[[133 133 134 131 134]
 [130 129 128 128 134]
 [128 129 129 125 128]
 [136 132 133 132 139]
 [139 133 134 130 145]
 [135 131 132 131 134]
 [124 125 128 127 126]
 [115 122 122 125 113]
 [109 115 114 124 101]
 [141 139 141 133 147]
 [120 125 124 125 121]]
:
[[109 115 114 124 101]
 [115 122 122 125 113]
 [120 125 124 125 121]
 [124 125 128 127 126]
 [128 129 129 125 128]
 [130 129 128 128 134]
 [133 133 134 131 134]
 [135 131 132 131 134]
 [136 132 133 132 139]
 [139 133 134 130 145]
 [141 139 141 133 147]]

[[112 127 148 148 147 147]
 [145 130 109 109 110 110]
 [146 128 104 103 105 105]
 [104 126 157 158 156 156]
 [132 126 122 121 123 123]]
:
[[104 126 157 158 156 156]
 [112 127 148 148 147 147]
 [132 126 122 121 123 123]
 [145 130 109 109 110 110]
 [146 128 104 103 105 105]]

[[154 101 115]
 [152 145 126]
 [156 148 151]
 [157 149 111]
 [151 122 122]]
:
[[151 122 122]
 [152 145 126]
 [154 101 115]
 [156 148 151]
 [157 149 111]]

[[144 132 126 145 121  98 130 148 125]
 [122 131 132 137 124 140 126 113 126]
 [131 146 131 131 106 102 123 110 134]]
:
[[122 131 132 137 124 140 126 113 126]
 [131 146 131 131 106 102 123 110 134]
 [144 132 126 145 121  98 130 148 125]]

[[140 114 143 108 131]
 [113 141 117 153 117]
 [143 116 138  99 135]
 [139 114 143 109 131]
 [134 133 120 110 134]
 [141 125 128  99 137]]
:
[[113 141 117 153 117]
 [134 133 120 110 134]
 [139 114 143 109 131]
 [140 114 143 108 131]
 [141 125 128  99 137]
 [143 116 138  99 135]]

[[131 114 131 136 137 117 108 127 144]
 [132 138 112 140 133 120 129 145 110]
 [104 133 125 124 132 129 102 126 134]
 [129 117 120 137 121 104 126 136 125]
 [117 119 150 139 108 120 104 134 148]
 [138 130 120 119 134 119 138 133 133]]
:
[[104 133 125 124 132 129 102 126 134]
 [117 119 150 139 108 120 104 134 148]
 [129 117 120 137 121 104 126 136 125]
 [131 114 131 136 137 117 108 127 144]
 [132 138 112 140 133 120 129 145 110]
 [138 130 120 119 134 119 138 133 133]]
---
[[124 125 134 134 117 125 139 137 134 133 118 125 135 126]
 [125 127 134 129 118 120 137 136 130 133 117 121 127 124]
 [149 146 120 131 144 140 132 121 124 126 139 135 141 142]
 [124 124 133 137 114 126 138 138 132 132 123 126 133 123]
 [127 133 143 126 128 118 142 141 140 142 113 119 126 131]]
:
[[131 126 119 113 142 140 141 142 118 128 126 143 133 127]
 [123 133 126 123 132 132 138 138 126 114 137 133 124 124]
 [142 141 135 139 126 124 121 132 140 144 131 120 146 149]
 [124 127 121 117 133 130 136 137 120 118 129 134 127 125]
 [126 135 125 118 133 134 137 139 125 117 134 134 125 124]]

[[111 147 156 106 141]
 [111 147 146 106 141]
 [111 147 140 106 122]
 [111 147 140 106 141]
 [121 152 140 106 141]
 [111 147 140 106 117]
 [111 147 140 106 143]
 [111 149 140 106 141]
 [111 147 140 106 141]]
:
[[141 106 140 147 111]
 [141 106 140 149 111]
 [143 106 140 147 111]
 [117 106 140 147 111]
 [141 106 140 152 121]
 [141 106 140 147 111]
 [122 106 140 147 111]
 [141 106 146 147 111]
 [141 106 156 147 111]]

[[123 132 150]
 [129 134 152]]
:
[[152 134 129]
 [150 132 123]]

[[128 121 128 125 127 127 127 126 128 130 131 125 122 127 137 128]
 [125 140 127 137 145 147 126 132 124 137 122 133 130 121 110 128]
 [127 127 126 121 126 130 128 121 126 125 121 125 126 135 127 125]
 [132 128 132 135 122 115 130 137 132 126 141 132 135 123 133 132]
 [148 133 138 135 123 128 147 132 153 129 151 142 133  99 122 148]]
:
[[148 122  99 133 142 151 129 153 132 147 128 123 135 138 133 148]
 [132 133 123 135 132 141 126 132 137 130 115 122 135 132 128 132]
 [125 127 135 126 125 121 125 126 121 128 130 126 121 126 127 127]
 [128 110 121 130 133 122 137 124 132 126 147 145 137 127 140 125]
 [128 137 127 122 125 131 130 128 126 127 127 127 125 128 121 128]]

[[147 135 132 127 149 147 144 146]
 [146 139 110 122 147 150 143 142]
 [137 144 121 136 126 142 131 131]
 [136 132 121 125 115 139 126 127]
 [154 128 133 117 150 150 148 151]
 [138 136 111 123 145 141 138 137]]
:
[[137 138 141 145 123 111 136 138]
 [151 148 150 150 117 133 128 154]
 [127 126 139 115 125 121 132 136]
 [131 131 142 126 136 121 144 137]
 [142 143 150 147 122 110 139 146]
 [146 144 147 149 127 132 135 147]]

[[117 132 120 126 116 118 100]
 [123 137 110 120 122 126 105]
 [116 132 117 121 128 134 110]
 [125 139 110 121 113 122 103]
 [122 134 106 123 119 120  98]
 [118 139 105 121 125 114 107]
 [128 120 107 117 124 117 108]
 [126 131 103 115 122 119 100]
 [118 136 114 126 128 128 108]
 [116 144 120 118 133 117 110]]
:
[[110 117 133 118 120 144 116]
 [108 128 128 126 114 136 118]
 [100 119 122 115 103 131 126]
 [108 117 124 117 107 120 128]
 [107 114 125 121 105 139 118]
 [ 98 120 119 123 106 134 122]
 [103 122 113 121 110 139 125]
 [110 134 128 121 117 132 116]
 [105 126 122 120 110 137 123]
 [100 118 116 126 120 132 117]]
---
[[112 114 113 149 128]
 [135 121 124 138 142]]
:
[[135 121 124 138 142]]

[[146 143 147]
 [147 143 147]
 [151 139 148]
 [117 127 119]]
:
[[147 143 147]
 [117 127 119]]

[[130 128 129 125 131 128 128 127]
 [126 123 131 137 131 130 127 137]
 [128 137 125 124 117 124 129 120]
 [122 139 118 119 102 123 132 109]
 [126 128 128 129 122 129 129 126]
 [133 128 131 128 138 128 126 132]]
:
[[126 123 131 137 131 130 127 137]
 [122 139 118 119 102 123 132 109]
 [133 128 131 128 138 128 126 132]]

[[120 121 112 129 126 116 142 132  99 149 128 130]
 [127 122 114 131 128 124 143 121 110 147 124 128]
 [140 132 120 125 140 136 137 107 123 140 120 131]
 [137 128 118 135 125 143 137 119 104 145 134 132]]
:
[[127 122 114 131 128 124 143 121 110 147 124 128]
 [137 128 118 135 125 143 137 119 104 145 134 132]]

[[117 119 148 134 144]
 [150 126 116 124 146]
 [109 116 100 154 134]
 [103 148 152 144 120]
 [128 126 134 133 154]
 [132 154 140 123 100]
 [102 148 137 143 106]
 [143 127 139 135 124]
 [133 144 153 143 125]
 [135 122 141 100 126]
 [153 142 111 150 111]]
:
[[150 126 116 124 146]
 [103 148 152 144 120]
 [132 154 140 123 100]
 [143 127 139 135 124]
 [135 122 141 100 126]]

[[124 130 126 138 129 121 137 134]
 [125 126 118 139 123 137 133 115]
 [119 125 115 156 122 127 151 118]]
:
[[125 126 118 139 123 137 133 115]]

[[152 112 106  99 144 111 129 114]
 [124 136 123 134 126 124 146 136]
 [136 117 139 126 102 138 136 136]
 [123 132 139 156 120 127 127 128]]
:
[[124 136 123 134 126 124 146 136]
 [123 132 139 156 120 127 127 128]]

[[132 121 150 136 144 118]
 [137 131 135 130 146 108]
 [105 126 128 127 134 144]
 [132 129 139 127 146 113]
 [127 123 141 127 154 111]
 [140 139 146 127 138 134]
 [105 121 124 125 135 141]
 [116 136 137 139 127 134]]
:
[[137 131 135 130 146 108]
 [132 129 139 127 146 113]
 [140 139 146 127 138 134]
 [116 136 137 139 127 134]]

[[105 122 115 109 117 122 127 131 106 151 121 106 138]
 [133 154 102 139 128 123 107 129 135 138 114 102 118]
 [147 105 107 105 123 141 135 106 137 116 126 113 129]]
:
[[133 154 102 139 128 123 107 129 135 138 114 102 118]]
